[-16  -5  24 -48  -1   2 -18  23   2 -45 -36 -18  88 -15] : K136
[ -2 -57  31   0 -27 -28   9 -18  40 -68 -21  39  18 -33] : K22
[  7  38  33   4 -38 -56   4   2  28  50 -22  63  23 -19] : K567
[-16 -45  35  20 -25 -44   3  -9  33 -42 -21  64  19 -39] : K68
[ 10 -56  30 -11 -25 -21  14 -25  48 -74 -16  25  13 -29] : K599
[-20   6  26 -48  14   1 -25  28   1 -36 -27 -21  89 -18] : K542
[-28  33  27 -34  51 -44 -32  -2  40 -23  55 -28  21 -18] : K492
[ 19 -26  38   2 -22 -52   2  19  31 -11   2  19  19   2] : K978
[ 18  -5  27 -57 -13  17  -1  14  15 -33 -48  18  81 -14] : K412
[ 57  30  28 -58 -31   7  18  -2  35  19 -42  -8  51  -6] : K561
[-57  12  17 -33  -1 -35 -35  25  -5 -44 -10  -8  75  -9] : K925
key -> tag
[-45] -> K41
[38] -> K939
[27] -> K824
[28] -> K143
[-46] -> K727
[39] -> K903
join K567 2: 
K939
which: [ 57  30  28 -58 -31   7  18  -2  35  19 -42  -8  51  -6]
K561
which: [-28  33  27 -34  51 -44 -32  -2  40 -23  55 -28  21 -18]
K492
count K492: [-28]
2
count K978: [19]
4

[ -2   6  -1  -6 -20   3   2   2  19  -4  -5   1  -1 -14  14 -12 -13   0
 -16   4   2   6  -6  -5] = K994
[  8  -9  24 -15 -16   2  -4  -7 -24  14 -19 -17   6  -1  15  11  21   1
  14  -1  -3  19 -37  28] = K896
[-12   2 -11  -5  -3  -2   3  -3  -4  17  -2   3  16   7  -5 -39  -7   0
 -15 -47 -24 -33  22 -11] = K892
[-10   4 -11  -3  -5  -2   2  -2  -6  17  -5   2  15  10  -7  22  -7   2
 -12 -41 -19 -26  21 -11] = K647
[-18   5 -18  -6  -8   0   2  -1  -8  26  -3  -2  23  15  -6  31 -11   2
 -17 -66 -33 -45  29 -14] = K590
[ 36  -3  33 -18  16 -17   0 -10  14 -30   9   9 -22 -18 -13 -38  27   1
   8  92  44  67 -29  19] = K59
[ -8   1 -10  -3 -19  -2   3   0  -4 -19  -3 -19  18  10 -38 -19  -3  -1
 -19 -38 -19 -38  18 -11] = K251
[ 2  3  2  0  1 -8  4 -4  1  5  1  2  7  2 -7  4  3  2 -7 -9 -3 -7  7 -2] = K503
[ -7   4  -5  -3  -5  -4   2  -1  -4  11  -2   3  14   8  -9  16  -5  -1
 -13 -32 -16 -22  19  -8] = K434
[-14 -11   7  13  34 -11  12  -8 -58  17  -6 -45  -6  24 -10  16  38 -15
  14   3   8  10  12  17] = K953
[  8  -9  24 -15 -16   2  -4  -7 -24  14 -19 -17   6  -1  15  11  21   3
  14  -1   0  19 -37  28] = K17
[  5   2   4   0   1  -6   2  -4   1   3  -1   3   4   1 -10   2   3  -1
  -8  -2  -2  -2   7  -2] = K522
count K251: [-38]
3
count K251: [-19]
6

[ 65  22  13  -5   7 -10  -6  27  -8  13  39 -11 -23 -68 -86  27 -18  -6
 -54 -44  -1 -17 -18  -3  -8 -18  -4] : K417
[-26 -33  16 -35  48  29 -35 -56  23  39  21  47 -16 -25  16   4  64 -35
  62   3  18 -10 -32 -11  39 -22  22] : K396
[-48 -68  16  -5 -31  22  24  33  -5   8  41  17 -47   6   0   5 -38 -38
  21  16   0   7  -8 -55  64 -64  -1] : K124
[ 17  17  21  65  -9  -1 -10 -37  14 -15 -64  -4  56  41  34 -39  33  29
  14  10  29  -8  21  53 -29  68  -1] : K52
[-59 -19 -15  18   5  11 -34  11  12  -1 -36  20  21  56  77 -25  73   4
  59  39   7   5  -4  17  11  17  -6] : K783
key -> tag
[7] -> K149
[17] -> K734
[0] -> K345
[18] -> K106
[16] -> K632
[29] -> K546
[-1] -> K573
join K124 21: 
K345
which: [-59 -19 -15  18   5  11 -34  11  12  -1 -36  20  21  56  77 -25  73   4
  59  39   7   5  -4  17  11  17  -6]
K783
which: [-26 -33  16 -35  48  29 -35 -56  23  39  21  47 -16 -25  16   4  64 -35
  62   3  18 -10 -32 -11  39 -22  22]
K396
which: [ 17  17  21  65  -9  -1 -10 -37  14 -15 -64  -4  56  41  34 -39  33  29
  14  10  29  -8  21  53 -29  68  -1]
K52
count K417: [-6]
2
count K417: [-19]
0

